In the data rows, the value 50 means zero.
Some points:
vec![60, 41, 65, 40, 47, 49, 56, 56, 42, 78, 49, 57, 49, 56, 41, 57, 59, 46,
     37, 50, 43, 46, 40, 50, 41, 50, 40, 33, 39, 64, 64, 32, 48, 67, 66, 38,
     62, 46, 61]
vec![50, 58, 56, 54, 58, 75, 54, 46, 46, 51, 47, 69, 49, 40, 58, 84, 52, 54,
     46, 61, 48, 46, 38, 60, 52, 53, 44, 65, 59, 46, 20, 54, 40, 62, 67, 46,
     57, 48, 45]
vec![50, 43, 26, 61, 47, 43, 64, 39, 61, 44, 47, 35, 58, 35, 62, 65, 46, 44,
     42, 47, 57, 30, 51, 51, 57, 44, 42, 38, 46, 59, 46, 31, 40, 46, 48, 37,
     43, 61, 49]
vec![45, 52, 62, 52, 45, 50, 36, 40, 32, 50, 64, 54, 49, 49, 62, 66, 10, 47,
     55, 68, 40, 45, 56, 40, 51, 42, 56, 43, 53, 53, 66, 44, 62, 50, 46, 62,
     50, 55, 44]
vec![19, 37, 39, 25, 31, 41, 41, 50, 53, 47, 39, 38, 58, 51, 41, 54, 40, 49,
     55, 45, 51, 56, 34, 39, 51, 49, 47, 63, 48, 40, 35, 49, 68, 58, 50, 43,
     45, 58, 56]
vec![77, 47, 46, 44, 37, 49, 48, 48, 54, 30, 69, 55, 57, 50, 51, 46, 55, 64,
     45, 49, 58, 62, 37, 59, 45, 30, 40, 58, 48, 67, 46, 41, 60, 53, 28, 55,
     43, 42, 41]
vec![61, 42, 58, 60, 51, 41, 46, 39, 64, 50, 39, 42, 54, 36, 43, 45, 50, 41,
     64, 59, 37, 55, 54, 59, 58, 48, 51, 25, 54, 57, 44, 61, 67, 52, 62, 48,
     24, 48, 46]
vec![55, 52, 67, 60, 50, 47, 41, 47, 46, 26, 53, 38, 59, 59, 35, 40, 50, 48,
     59, 52, 47, 55, 50, 50, 49, 72, 51, 50, 62, 49, 35, 23, 43, 62, 51, 34,
     56, 50, 40]
vec![43, 73, 63, 29, 54, 48, 60, 30, 53, 57, 44, 43, 67, 41, 32, 44, 51, 60,
     52, 41, 49, 31, 62, 45, 51, 32, 64, 44, 53, 34, 47, 57, 45, 60, 43, 52,
     54, 40, 50]
vec![41, 65, 55, 47, 46, 44, 50, 49, 27, 43, 48, 52, 31, 53, 57, 46, 64, 47,
     46, 45, 49, 43, 53, 42, 41, 38, 50, 60, 48, 59, 50, 52, 46, 45, 57, 39,
     09, 46, 54]
vec![34, 46, 44, 45, 71, 60, 56, 33, 50, 42, 69, 63, 57, 52, 45, 50, 55, 42,
     64, 45, 51, 64, 51, 44, 57, 47, 48, 39, 26, 60, 41, 64, 49, 37, 54, 46,
     62, 43, 47]
vec![37, 48, 58, 68, 58, 67, 58, 36, 50, 52, 44, 47, 40, 61, 52, 45, 67, 53,
     49, 50, 55, 43, 63, 63, 55, 47, 48, 64, 53, 49, 57, 41, 86, 59, 49, 55,
     56, 72, 61]
vec![52, 62, 49, 51, 50, 51, 36, 63, 73, 64, 65, 53, 29, 56, 65, 59, 58, 50,
     66, 30, 45, 49, 56, 55, 53, 46, 60, 39, 50, 42, 50, 35, 58, 48, 52, 44,
     54, 32, 53]
vec![41, 38, 61, 54, 22, 56, 47, 50, 55, 51, 59, 52, 65, 55, 45, 52, 63, 46,
     43, 52, 51, 53, 43, 52, 43, 49, 64, 49, 70, 55, 48, 41, 43, 23, 69, 71,
     47, 47, 63]
vec![46, 53, 32, 36, 64, 55, 36, 55, 44, 61, 40, 60, 52, 56, 53, 45, 58, 54,
     38, 74, 59, 64, 68, 54, 66, 55, 55, 42, 56, 43, 52, 38, 44, 56, 38, 53,
     42, 38, 65]
vec![56, 52, 55, 47, 59, 37, 43, 55, 52, 45, 52, 34, 41, 55, 54, 55, 59, 38,
     56, 74, 57, 48, 46, 54, 56, 38, 63, 67, 26, 44, 54, 39, 34, 44, 57, 66,
     58, 58, 56]
vec![60, 59, 58, 46, 57, 35, 53, 58, 46, 40, 56, 35, 56, 55, 51, 78, 54, 44,
     40, 30, 57, 56, 67, 35, 60, 65, 41, 49, 54, 70, 51, 55, 59, 55, 51, 62,
     52, 58, 50]
vec![43, 38, 45, 52, 65, 14, 50, 38, 44, 54, 43, 51, 24, 43, 38, 57, 59, 62,
     42, 55, 45, 45, 51, 54, 41, 55, 56, 59, 68, 54, 48, 59, 54, 36, 36, 45,
     62, 39, 46]
vec![68, 30, 42, 62, 55, 52, 48, 46, 52, 41, 36, 50, 52, 59, 58, 50, 38, 42,
     56, 44, 48, 52, 58, 23, 39, 42, 47, 60, 50, 41, 46, 50, 48, 60, 55, 60,
     50, 23, 62]
vec![47, 48, 52, 63, 51, 51, 53, 46, 69, 53, 57, 59, 48, 57, 45, 39, 58, 58,
     43, 55, 42, 49, 44, 06, 59, 56, 33, 49, 60, 47, 59, 52, 51, 43, 46, 45,
     48, 53, 42]
vec![53, 64, 20, 46, 61, 61, 41, 48, 43, 45, 53, 56, 57, 50, 34, 50, 52, 40,
     61, 45, 50, 38, 41, 57, 36, 53, 47, 61, 55, 45, 83, 48, 58, 47, 69, 49,
     50, 49, 39]
vec![41, 58, 44, 76, 46, 44, 66, 58, 40, 62, 41, 54, 47, 56, 31, 53, 40, 46,
     40, 39, 47, 69, 39, 64, 62, 43, 61, 54, 36, 40, 52, 41, 54, 49, 49, 60,
     43, 38, 36]
vec![52, 44, 46, 53, 52, 50, 45, 59, 44, 53, 53, 49, 55, 63, 54, 50, 41, 99,
     58, 45, 49, 50, 63, 55, 47, 50, 47, 50, 31, 46, 49, 47, 40, 43, 67, 52,
     49, 56, 51]
vec![38, 39, 42, 42, 41, 62, 61, 60, 49, 48, 45, 45, 44, 82, 59, 51, 60, 41,
     44, 56, 44, 46, 70, 61, 40, 42, 52, 38, 57, 51, 56, 67, 37, 57, 47, 51,
     54, 46, 24]
vec![51, 61, 49, 53, 39, 62, 43, 62, 59, 20, 37, 42, 41, 42, 37, 48, 44, 57,
     40, 59, 48, 44, 42, 49, 67, 50, 55, 41, 53, 61, 61, 69, 52, 48, 54, 44,
     62, 44, 67]
vec![45, 66, 52, 57, 56, 40, 45, 67, 71, 51, 56, 55, 53, 43, 42, 47, 40, 47,
     29, 64, 49, 56, 62, 51, 22, 42, 43, 50, 44, 44, 41, 56, 54, 54, 55, 49,
     49, 64, 44]
vec![51, 50, 57, 51, 45, 55, 61, 43, 54, 57, 49, 45, 42, 47, 54, 41, 36, 50,
     47, 53, 99, 53, 49, 46, 43, 57, 47, 47, 55, 50, 53, 56, 56, 41, 53, 43,
     50, 39, 48]
vec![49, 33, 49, 49, 68, 55, 56, 55, 53, 45, 71, 49, 48, 48, 49, 36, 39, 55,
     35, 36, 51, 28, 31, 53, 52, 67, 68, 40, 56, 44, 48, 56, 46, 55, 42, 55,
     30, 55, 51]
vec![63, 54, 60, 37, 61, 72, 57, 58, 47, 50, 30, 45, 49, 46, 40, 51, 50, 48,
     53, 43, 45, 60, 48, 44, 40, 51, 53, 43, 50, 54, 44, 41, 54, 06, 29, 44,
     46, 64, 46]
vec![74, 45, 46, 47, 35, 64, 37, 45, 50, 68, 62, 44, 52, 49, 40, 52, 54, 46,
     52, 55, 47, 50, 65, 45, 58, 65, 67, 74, 38, 54, 49, 68, 47, 57, 50, 37,
     46, 60, 43]
vec![59, 51, 40, 47, 42, 37, 65, 62, 39, 49, 56, 87, 42, 48, 43, 37, 46, 41,
     64, 43, 54, 42, 64, 57, 61, 42, 59, 48, 64, 46, 38, 51, 52, 50, 53, 47,
     65, 66, 59]
vec![37, 60, 39, 63, 44, 54, 62, 62, 47, 55, 50, 47, 62, 41, 64, 38, 50, 47,
     58, 58, 41, 53, 50, 47, 27, 73, 63, 49, 40, 67, 47, 50, 52, 58, 33, 53,
     56, 43, 66]
vec![43, 46, 53, 44, 58, 45, 58, 79, 51, 62, 40, 49, 60, 44, 53, 41, 55, 55,
     72, 70, 53, 30, 40, 46, 59, 48, 42, 56, 56, 62, 39, 50, 57, 50, 46, 58,
     49, 43, 32]
vec![60, 49, 56, 44, 42, 42, 33, 43, 46, 48, 38, 50, 64, 47, 73, 34, 48, 45,
     21, 40, 42, 41, 42, 58, 56, 53, 47, 47, 38, 47, 44, 56, 68, 38, 51, 47,
     72, 46, 34]
vec![53, 52, 43, 51, 53, 49, 47, 46, 43, 54, 44, 34, 49, 41, 69, 46, 54, 61,
     53, 43, 51, 79, 30, 39, 49, 39, 69, 41, 68, 49, 51, 62, 49, 69, 58, 43,
     52, 70, 40]
vec![37, 35, 65, 50, 46, 53, 34, 57, 45, 46, 42, 69, 42, 10, 51, 51, 58, 49,
     57, 30, 55, 54, 62, 53, 51, 50, 43, 53, 42, 49, 63, 50, 33, 63, 46, 60,
     52, 49, 43]
vec![44, 48, 67, 43, 55, 41, 69, 52, 67, 45, 51, 58, 64, 58, 65, 52, 37, 47,
     53, 46, 36, 65, 56, 69, 57, 54, 46, 76, 56, 49, 76, 50, 36, 47, 53, 31,
     46, 48, 61]
vec![58, 64, 41, 34, 39, 46, 53, 23, 61, 49, 40, 56, 33, 61, 53, 40, 45, 50,
     55, 52, 43, 54, 42, 57, 49, 72, 39, 46, 43, 56, 47, 45, 35, 54, 56, 74,
     45, 58, 49]
vec![54, 54, 54, 69, 53, 46, 27, 45, 50, 60, 42, 53, 63, 71, 48, 54, 47, 41,
     58, 44, 59, 42, 33, 55, 48, 41, 37, 49, 47, 54, 53, 62, 29, 54, 29, 49,
     50, 59, 62]
vec![48, 48, 43, 48, 53, 58, 51, 51, 42, 62, 75, 23, 39, 37, 46, 37, 43, 42,
     50, 44, 39, 54, 51, 59, 58, 40, 27, 53, 61, 47, 41, 54, 41, 48, 49, 56,
     60, 47, 61]
vec![56, 45, 53, 48, 42, 47, 64, 55, 34, 42, 56, 51, 48, 49, 56, 62, 65, 47,
     53, 58, 48, 46, 48, 52, 45, 58, 39, 39, 37, 02, 56, 55, 56, 49, 41, 50,
     49, 52, 60]
There is one direction along which these points spread out most. How far along it is each point below, from 0 to 99? The average is 50, and the first point in the table lies past the average. One standard deviation of the points above along it is 16.
vec![37, 35, 65, 50, 46, 53, 34, 57, 45, 46, 42, 69, 42, 10, 51, 51, 58, 49,
     57, 30, 55, 54, 62, 53, 51, 50, 43, 53, 42, 49, 63, 50, 33, 63, 46, 60,
     52, 49, 43] 68
vec![38, 39, 42, 42, 41, 62, 61, 60, 49, 48, 45, 45, 44, 82, 59, 51, 60, 41,
     44, 56, 44, 46, 70, 61, 40, 42, 52, 38, 57, 51, 56, 67, 37, 57, 47, 51,
     54, 46, 24] 69
vec![77, 47, 46, 44, 37, 49, 48, 48, 54, 30, 69, 55, 57, 50, 51, 46, 55, 64,
     45, 49, 58, 62, 37, 59, 45, 30, 40, 58, 48, 67, 46, 41, 60, 53, 28, 55,
     43, 42, 41] 29
vec![45, 52, 62, 52, 45, 50, 36, 40, 32, 50, 64, 54, 49, 49, 62, 66, 10, 47,
     55, 68, 40, 45, 56, 40, 51, 42, 56, 43, 53, 53, 66, 44, 62, 50, 46, 62,
     50, 55, 44] 50
vec![68, 30, 42, 62, 55, 52, 48, 46, 52, 41, 36, 50, 52, 59, 58, 50, 38, 42,
     56, 44, 48, 52, 58, 23, 39, 42, 47, 60, 50, 41, 46, 50, 48, 60, 55, 60,
     50, 23, 62] 48
vec![43, 46, 53, 44, 58, 45, 58, 79, 51, 62, 40, 49, 60, 44, 53, 41, 55, 55,
     72, 70, 53, 30, 40, 46, 59, 48, 42, 56, 56, 62, 39, 50, 57, 50, 46, 58,
     49, 43, 32] 45
vec![41, 38, 61, 54, 22, 56, 47, 50, 55, 51, 59, 52, 65, 55, 45, 52, 63, 46,
     43, 52, 51, 53, 43, 52, 43, 49, 64, 49, 70, 55, 48, 41, 43, 23, 69, 71,
     47, 47, 63] 46
vec![60, 49, 56, 44, 42, 42, 33, 43, 46, 48, 38, 50, 64, 47, 73, 34, 48, 45,
     21, 40, 42, 41, 42, 58, 56, 53, 47, 47, 38, 47, 44, 56, 68, 38, 51, 47,
     72, 46, 34] 28
vec![19, 37, 39, 25, 31, 41, 41, 50, 53, 47, 39, 38, 58, 51, 41, 54, 40, 49,
     55, 45, 51, 56, 34, 39, 51, 49, 47, 63, 48, 40, 35, 49, 68, 58, 50, 43,
     45, 58, 56] 30
vec![41, 65, 55, 47, 46, 44, 50, 49, 27, 43, 48, 52, 31, 53, 57, 46, 64, 47,
     46, 45, 49, 43, 53, 42, 41, 38, 50, 60, 48, 59, 50, 52, 46, 45, 57, 39,
     09, 46, 54] 54
vec![60, 59, 58, 46, 57, 35, 53, 58, 46, 40, 56, 35, 56, 55, 51, 78, 54, 44,
     40, 30, 57, 56, 67, 35, 60, 65, 41, 49, 54, 70, 51, 55, 59, 55, 51, 62,
     52, 58, 50] 36
vec![51, 61, 49, 53, 39, 62, 43, 62, 59, 20, 37, 42, 41, 42, 37, 48, 44, 57,
     40, 59, 48, 44, 42, 49, 67, 50, 55, 41, 53, 61, 61, 69, 52, 48, 54, 44,
     62, 44, 67] 30
vec![60, 41, 65, 40, 47, 49, 56, 56, 42, 78, 49, 57, 49, 56, 41, 57, 59, 46,
     37, 50, 43, 46, 40, 50, 41, 50, 40, 33, 39, 64, 64, 32, 48, 67, 66, 38,
     62, 46, 61] 69
